In the data rows, 128 means zero.
Each row of this table is followed by its label. One hidden rule gives the labels. It looks at one to three of the table's principal directions, none of them among the few with the most spread.
[147 102 127 161 150 158 112 156 144 145 137 126 117  99 134  98 142 149 140 126 116 139 172 123 107 157 105 148 134 116 110 117 112 153 139 159 150 155 127 157 145 135 150 153 135 165 136 137] 3
[116  83 171 190 142 133  89 156 148 122 115 145  68 127 176 132 101 164  77 139 179 176 128  90 143 123  97 171 118  55 155  69 132 111 219 133 148 133 208 119  88 138 166  85  95  82  94 151] 2
[119  51 117 201 122 147  79 119 110  71  87 123 146 143 145  46 122 128 177 121 181  92 142 111 144 171  91 185 161  81 108  81 128 139 101 149 146 202 152 200 151 157 154 219 120 109 144 130] 1
[117 118 122 153 112 108 120 131 147 114 107 145 121 136 125 131 154 134 127 117 110 114 148 113 151 122  89 107 141  79 132 105 134 138 142 155 102 174 119 136 141 138 127 155 104 124 105  86] 1
[107 116 123 141 126 129 134 140 109 133 119 101 130 126 133 118 150 130 132 128 154 128 122 154 143 141 155 145 117 112 109 124 140 126  97 128 148 105 135 131 131 125 127 130 138 112 121 157] 4
[105 126 152 125 158 140 170 149 126 180 169 197 123  95  99 137 153 148 102 120 113 153 159  81 109 111 155 153 127 124 122 125 125 121 142 130 125 140 111 115 156 148 100 107 120 184 118 120] 4
[146 128 124 108 108 122 106 129 134 107 108 106 104 126 146 133  98 124 104 123 115 134 110 125 140 143  83 124 124 130 163 131 120 128 142 121 109 129 137 135  94 111 162 127 135 125 113 138] 4
[198 158 109 124 140 138 201 100 148 123 166 118 163 121 132 140 136 120 151 133 111 125 110 151  99 116 113  68 148 149  65 182  97 118  63 154 121 143 122 102 146 131 124 166 176 138 138 133] 1
[128 153 124 100 102  94 149 109 132 100  96  64  95 146 175 170 110 110 100 137 149 131  50 160 166 121 131  90  89 130 142 154 132  93 121 104 119  61 145  86  68  89 141  80 155  63  88 178] 4
[108 114 124  95 154 167  73 158 102 191 152 114 141  88  89  90 142 115 139 122 104 125 155 149 106 169 169 164 128 181 139 117 132 152 122 131 172  83 104 163 162 108 128 131 143 168 158 133] 1
[165 151 103 131 100 101 179 101 139  85 101  78 117 153 156 170 104 106  95 119 145 134  60 142 160 109  89  80 120 119 120 160 136 107  87 129  83 115 146  94  80 117 132 133 164  91  80 147] 4
[112  91 183 167 131 129 151 128 123 112 160 187 104 120 145 119 114 152 103 148 170 159 125  69 135 131 117 164 124  63 121 106 114 106 151 111 109 172 194 116 131 169 151 115 107 134 108 137] 4
[148 146 127 101 141 145 147 122 124 150 158 139 112 105 131 140 105 129 109 131 123 165 127 121  93 121 143 128 108 179 124 152 104 126 131 110 127  95 131 106 115 122 129 105 143 151 129 155] 2
[145 159 127 151 106 105 176 135 133 133 124 140 105 109 164 156 194 196 117 151 134 172 179 144 107  96 134  98 119  74  71 138  91 127 121 144 122 162 134 104 106 136 115 128 103 106 107 148] 1
[128 134 104 128 104  98 106 124 149 102  91 102 104 168 146 156 147 123 124 113 119 107 133 150 162 134  87 110 124 120 146 116 137 146 141 143  98 144 109 132 101 108 122 142 106 109 115 108] 1
[116 114 150 140 134 131  87 135 130 133 114 153 109 128 130 127 101 142  83 127 130 152 131  73 148 119 106 147 129 100 168 105 148 120 176 122 106 142 139 137 107 136 132 106 103 118 109 108] 1
[125 125 110 119 102 108 130 111 116  81  91  75 140 165 154 117 147 116 167 123 155  82  94 185 161 152 136 130 122 110 121 137 131 114  88 113 145 124 126 134 117 114 143 145 129  72 137 155] 4
[ 94 116 125 145 123 125 151 130 111 132 121 165 141 112 110 101 166 147 154 126 120 118 174  99 123 127 146 143 131 113 100 128 126 142  98 132 115 173  88 154 162 154 101 158 117 173 130 119] 3
[130 124 128 131 122 126 125 127 140 120 124 118  98 137 139 152 109 114 106 119 139 134 108 125 131 124 109 130 115 131 149 114 132 125 151 123 121 111 148 105  99 115 137 104 131 121 110 135] 3
[129 152 114 114 149 130 171 120 126 128 131 150 196 151  97 129 131 130 147 117 104  90 132 104 141 102 144 118 160 150 123 167 160 117  82 135 118 149  48 138 151 135  74 144 141 150 165 103] 2
[137 162 135 113 124 123 169 132 113 150 125 162 146 119 108 142 161 173  97 120 106 156 154 105 130  97 142 130 133  86 123 157 139 112 106 111  97 171  98 120 122 153 108 115 107 140 116 112] 3
[102  92 111 150  96 129  47 121 108  91  83  89 135 140 132  75 132 108 178 127 153  80 133 153 140 161 127 146 136 109 142  83 132 145 130 129 158 134 139 170 138 120 145 164 106  80 145 113] 2
[122  84 132 126 132 172  58 141 108 158 159 123  96  85 116  91 118 101 123 131 127 148 145 116  93 183 121 158 114 158 130  85 104 156 141 133 143 117 160 148 142 113 165 155 145 165 136 129] 4
[181 147  79 108 120 130 185 106 148 123 143 122 155 105 114 117 180 108 204 108  83  79 153 185  71 136 112  82 157 173  68 158  68 150  67 168 142 167  88 136 177 123 120 205 160 173 147 120] 4
[132 165 117 100 102  96 131 107 138  94 121 101 135 175 139 160 115 119 145 132 132 101 110 172 154 114 132  99 119 147 151 152 134 130 132 106 116  95 123 104 107 115 116  94 103  88 141 123] 1
[134 155 127  77 105 107 117  90 109  98 106 127 168 178 101 141  90 104 122 117 113 103  86 129 162 111 115 118 143 142 174 155 165 108 100  83  81 138 112 128 110 131 126 122 117 109 140  94] 3
[128 127 103 175 115 112 151 120 136  95  93  84 138 157 156 135 151 132 143 132 151 115 117 147 161 119 115  95 126  91  87 135 150 128  83 155 120 136 116 123 115 124 116 155 144  89 115 140] 2
[118  84 152 163 145 146  95 153 134 133 129 126 118 114 135 102 122 125 132 135 146 123 125 117 122 150 118 158 140  97 132  85 131 125 161 147 168 136 165 146 137 127 157 134 137 125 133 135] 3
[108  79 157 190 123 133 122 144 113 104 118 123 131 126 148  89 141 149 129 141 177 127 120 109 163 153 119 162 137  31 109  99 141 111 114 135 141 166 177 147 137 155 158 147 123  95 113 143] 4
[120 129 138 137 119  94 130 110 137  67  91 109 149 200 155 138 101 127 138 123 174  81  75 147 193 115 123 142 142  90 165 131 161  93 142 106 133 124 144 124 103 134 123 100  96  45 132 131] 1
[139 128 112 127 147 132 152 141 152 165 126 131  83  96 142 152 160 131 117 114 106 159 144 148  88 121 122 116 108 152 102 119 101 135 146 155 147 115 124 112 124 109 138 133 151 155 101 157] 3
[154 125 105 127 135 146 138 123 110 124 102  71 118 118 163 128 109 121  89 127 155 155  79 123 139 142 124 129 112 146 109 149 133 103  82 131 130  98 123 129  78  98 134 146 188 100 108 186] 1
[146 166 101  79 132 134 135 130 136 159 131 124 155 113  94 141 154 113 144 112  69  91 146 134 100 120 138  98 147 182 136 150 124 137 116 145 131 131  50 133 138  98  86 137 146 166 155  94] 2
[105 108 105  99 110 121  57 102  98  84  70  81 159 183 115  96  88  79 149 104 143  70  76 148 182 158 122 158 137 153 183 119 175 122 102  97 123 113 109 172 117 113 137 153 125  84 147 116] 4
[142  98 123 190 123 129 123 137 146  87 102  87 123 139 165 111 129 130 148 135 167 101 117 130 143 146  97 132 144  84 109 107 128 128 128 162 150 152 151 146 114 124 138 155 143  97 126 143] 2
[119  93 141 147 149 138 117 120 133 109 130 147 144 156 120 116  91 101 136 119 150 104 102 104 138 131 112 158 149 135 145 104 150 118 137 129 134 143 143 140 138 137 130 142 135 132 144 118] 3
[113  88 143 159 148 135 103 133 122 103  95 132 167 163 128  72 147 151 175 117 151  76 144 129 167 158 128 193 158  76 134 116 158 120 115 126 154 189 111 187 153 157 133 154 100 115 162 126] 3
[124 104 174 141 152 157 125 137 136 153 194 214 127  84  94  99 102 133 142 138 121 139 166  75  71 124 135 161 147 132 138 102  93 136 186 122 145 156 171 129 180 169 138 110 103 190 145  98] 3
[165 199 107  59 120 117 210  85 124 113 150 113 167 140 117 164 101  99 131 126 103 107  71 127 126 100 161  70 116 192 125 218 123  98  70  92  93  92  72  83 116 117  90 101 168 132 138 129] 3
[135 116 137 179  83  92 125  93 118  34  96  66 128 188 172 133  65 102 135 159 217 123  49 161 173 126 111 117 124  88 123 122 145 115 112 102 111 108 230 114  88 145 159 127 128  37 110 150] 2
[115 151 138 118 125 111 160 143 136 142 166 182 175 119  65 130 143 122 165 127  88  93 164 134 103 103 148 116 170 134 134 131 125 152 141 139 130 152 116 135 197 163  97 132 103 183 153  62] 1
[100  96 137 163 162 130 137 126 138 107 117 157 134 150 135 107  90 123 150 119 169 108 119 104 137 118 146 179 134 144 142 115 142 121 160 123 156 119 133 147 146 154 111 116 115 128 137 145] 4
[116  79 149 154 142 165  88 129 103 125 155 135 132 115 120  80  82 110 134 140 172 130 123  94 119 162 134 184 136 146 133 100 128 135 127 118 144 123 171 156 140 141 139 140 138 147 149 140] 1
[149 128 110 148  90 122 110 112 111  85  98  84 133 146 152 116 129 137 132 139 146 134 124 143 146 140 101 110 125  92 108 133 130 134  85 125 104 155 141 137 101 128 150 164 130  89 126 132] 2
[104  95 157 173 112 108  99 108 121  68 107 142 121 172 165 109  96 148 147 153 192 130 123 127 156 122 116 158 129  80 134  98 132 119 152 104 130 147 195 136 114 157 154 120  80  69 134 144] 2
[ 90  99 125 127  91 133  30 126  97 117 107  80  85 122 141 109  97  92 125 144 161 137 112 145 124 160 140 141  93 150 157  75 127 148 159 104 145  68 177 133 100  95 159 116 122  88 125 139] 2
[119 162 146 103 130 100 148 137 153 132 124 147  76 148 157 202 101 144  66 128 133 164 109 112 135  83 132 124  97 141 178 128 133 106 210 103 118  82 135  73  65 107 114  39 102 103 104 144] 3
[ 94 100 138 148 133 121  97 112 109  99  93  97 141 174 146 108 106 113 146 133 187 108  83 153 170 135 155 162 121 115 137 111 166 106 119 103 155  95 157 139 118 129 136 116 121  61 135 157] 3
[102  94 132 138 154 162  84 150 121 166 131 142 150 104  91  88 153 111 137 112 108  90 145  83 127 153 137 155 152 119 140  92 151 129 134 155 151 153  84 164 164 119 105 153 139 157 146  87] 2
[102 120 121 100 133 130  61 134 129 141 116 127 118 141 118 115 140 118 160 124 105 102 164 150 118 154 138 151 121 177 156 103 127 159 163 123 148 119  94 158 136 105 125 130 103 147 167 115] 3
[154 188  63  55 121 126 156 123 134 171 132  61 125  94 121 165 171  88 142 121  65 113 120 191  89 133 157  48 104 238  95 176  99 148  76 155 138  54  45 107 122  57  91 144 196 156 132 146] 1
[140 170 124  82 106 111 156 121 121 142 128 112 118 109 129 167 131 126  77 133  94 155  98 115 142 114 121  75 110 131 134 166 128 110 103 119  82 108 106  98  96 105 124 109 155 128  94 129] 1
[101 109 146 150 152 134 128 135 126 145 130 131 123 129 133 123 134 129 131 137 156 130 122 123 131 126 160 152 119 125 117 112 143 118 138 127 155 107 139 126 133 129 115 107 131 122 129 148] 3
[163 145  70  87 131 134 154 105 130 125 113  84 141 124 119 119 134  91 167 100  98  97 118 175 109 152 123 112 128 219 106 173 107 150  63 139 124 113  71 153 140 107 117 181 177 172 137 151] 4
[155 136 115 139  97 115 144 105 115  70 114  94 120 138 159 120  68 126 125 139 175 147  94 143 136 128 116 132 119 140 129 155 109 130 110 101 109 105 179 130  98 146 148 127 131  99 110 166] 1
[114 126 120 117 118 121  94 122 115 127 101 125 101 131 153 129 132 144 115 136 133 154 144 132 129 130 127 134 107 142 131 117 120 132 137 118 124 120 122 137  99 111 134 130 113 109 125 151] 1
[156 140 117 124 128 133 173 129 134 137 144  99 120 105 141 140 147 123 123 130 121 138 111 147 118 139 124 100 118 131  91 154 108 123  89 143 127 118 129 109 124 116 136 139 170 139 111 156] 4
Which label does each new row get?
[145 194  88  68 107 116 160 104 127 131 136 112 166 136  93 159 141 100 150 125  68  92 132 133 113 110 147  59 129 200 122 183 131 145  79 125  88 121  34 113 131 102  71 138 153 167 158  85] -> 2
[125 131 106 112 119 148 102 142 112 163 131 109 101  74 118 112 136 125 117 124 101 158 155 129 100 147 139 121 101 161 125 130 108 156 123 131 128  96 112 137 132 113 137 132 144 162 111 139] -> 3
[ 98  97 141 126 138 143  87 123 106 124 127 130 138 133 122  87 111 113 161 132 150 111 124 134 125 153 158 171 123 145 139 109 133 128 133 104 161 112 141 152 148 133 144 127 121 122 156 141] -> 3
[138 120 134 169 140 132 149 139 139 128 119 105 115 124 163 135 137 151 106 138 154 153 116 123 145 122 119 119 120  84 100 131 135 111 119 148 137 122 145 114 106 126 134 120 146  97 104 161] -> 2
[145 178 116 103 106 100 182  95 130 123 127 113 111 129 154 177 139 131 107 146 125 156 103 136 125  94 142  63  96 145  96 171 110 110  99 115  91 102 117  78  92 111 107 107 144 103 100 148] -> 2
[131 171 123  65 144 123 200 113 112 164 139 154 131 109 119 153 141 144 100 115 102 161 116 123 123 102 170 122 101 168 119 191 121  99  88  93 107 100  80 101 122 130 106  96 144 154 109 165] -> 4
[139 127 121 128 139 149 136 143 121 145 147 131 126  94 123 106 127 138 140 133 117 147 158 127  93 144 142 141 122 157 109 142 104 150 121 131 142 125 119 145 145 135 134 141 143 173 142 146] -> 3
[125 115 123 127 132 132 132 137 126 125 120 114 146 121 116 103 137 117 146 116 113 103 117 135 144 152 124 133 136 113 128 137 137 127 104 135 135 138 113 150 154 134 144 150 146 141 127 127] -> 4
[105 124 166 150 162 145 197 166 119 177 183 198 127  83 104 130 133 167  92 131 140 178 157  79 109 105 170 172 126 103 114 136 127 119 140 122 136 124 146 110 159 173 108  86 122 185 110 146] -> 4
[121 105 144 137 136 138  93 109 120 111 135 127  88 150 169 132  80 127 107 147 175 174 109 122 130 136 127 151  90 149 133 112 122 121 155  97 128  91 182 108  90 122 161 104 119  93 131 171] -> 2
[109  99 160 133 148 153 103 146 117 154 161 158 104  96 123 112  93 126  89 137 142 161 125  72 122 147 134 167 118 134 151 107 124 125 165 118 128 111 158 133 130 135 139 105 130 155 120 134] -> 1
[150 153 129 106 117 123 168 120 133 136 142 133 123 113 123 149 142 133 112 120 112 131 119 125 125 117 122 108 126 117 127 154 114 113 113 121 105 136 124 102 120 130 122 110 131 137 106 125] -> 4
[146 156 111 123 121 114 122 130 150 121 119  97 144 148 129 151 142 120 142 133 103 104 126 155 133 120 119  80 139 131 126 135 136 137 132 152 131 125 102 121 123 106 116 135 134 107 145 100] -> 2
[123 158 121  95 127 128 106 156 138 175 142 154 117  98  98 147 152 142 112 122  66 145 181 125  98 114 133 108 126 149 152 121 118 155 174 140 127 122  90 125 140 115 116 111 105 164 134  88] -> 2
[127 125 106 125 148 138 166 118 122 137 130 131 164 134 107 115 154 111 157 107 123  96 122 136 128 132 149 133 140 149  98 146 138 122  74 139 136 138  84 138 161 133 101 163 153 149 140 128] -> 4
[148 141 147 138 138 133 148 139 136 153 164 114 142 124 122 146 148 138 136 151 130 141 133 169 108 120 139 108 138 117  94 134 128 130 112 141 149 116 163 104 135 126 134 113 143 131 143 136] -> 2
[114 117 147 120 136 146 116 135 107 158 149 140  96  98 133 130 112 134  81 143 133 185 128  92 120 139 136 143  98 140 127 124 125 126 130 111 111 106 145 119 109 123 142 111 144 152 112 155] -> 3
[134 180  95  60 112 110 181 120 119 152 119 132 147 115  96 159 173 119 114 101  64 113 124 133 131 112 140  85 126 152 127 175 129 119  77 125  90 135  43 115 132 110  94 142 148 159 113 106] -> 4
[120 122 138 191 123 101 157 114 133  90 106 123 129 172 163 147 118 149 116 146 187 158 105 140 164  91 124 115 122  67  95 122 154 111 119 129 117 127 185 103 111 157 133 121 113  61 101 148] -> 2
[107 117 166 150 149 120 168 131 136 125 160 194 124 133 132 138 112 146 116 140 153 149 128  91 126 103 142 149 129 105 126 119 123 110 164 118 130 137 162 107 145 162 124 102 106 132 124 131] -> 1
[139 141 101  95 110 119 111 103 124 126 106  96 103 128 147 150 127 105 101 127 111 143 101 134 135 133 104  85 107 162 125 136 120 124 105 132  96 108 110 117  92  89 133 149 156 111 106 138] -> 1
[160 189  85  39 131 145 121 135 113 192 131  94 136  87  98 140 152 130 113 114  49 150 156 162  95 135 153  98 110 217 133 186 116 151  91 121 118  85  44 136 119  88 109 124 157 177 140 134] -> 2
[116  87 127 135 130 147  69 141 114 119 109 102 123 128 131  86 120 114 139 120 143 107 123 129 142 177 120 173 130 122 150  99 135 136 135 128 151 133 135 169 131 120 155 152 130 123 140 134] -> 4
[113 150 126  91 113 133  93 158 118 183 148 114 128  87  96 129 188 130 141 139  72 124 173 162  99 147 157  99 121 134 123 118 117 156 131 141 149 113  98 129 152  99 128 125 127 154 146 100] -> 3
[163 150  98 109 125 139 126 132 134 150 129  88 112 100 140 135 155 130 125 129  99 143 143 156 102 144 122  96 115 159 102 148 101 145 108 149 130 115 102 127 114  98 130 147 157 140 126 143] -> 2
[133 126 109 112 125 141 124 145 117 144 121  85 134 111 112 119 135 108 124 112 111 119 115 151 133 155 126 132 126 141 132 137 141 136  93 134 134 108 112 141 130 110 140 141 164 149 122 140] -> 3
[114 136 168 144 138 123 146 127 123 130 180 178 160 137 109 134 101 138 140 159 159 139 132 127 109  91 169 134 148 121 124 120 128 121 158 113 151 110 185 103 160 163 113  91  95 112 156 109] -> 1
[124 150 132 117 113 109 128 114 127 109 122 117 119 159 134 166  79 115  85 130 148 141  85 113 160 100 124 115 116 135 167 137 155 113 146 101  94  88 146  96  86 122 114  79 119  93 108 122] -> 1
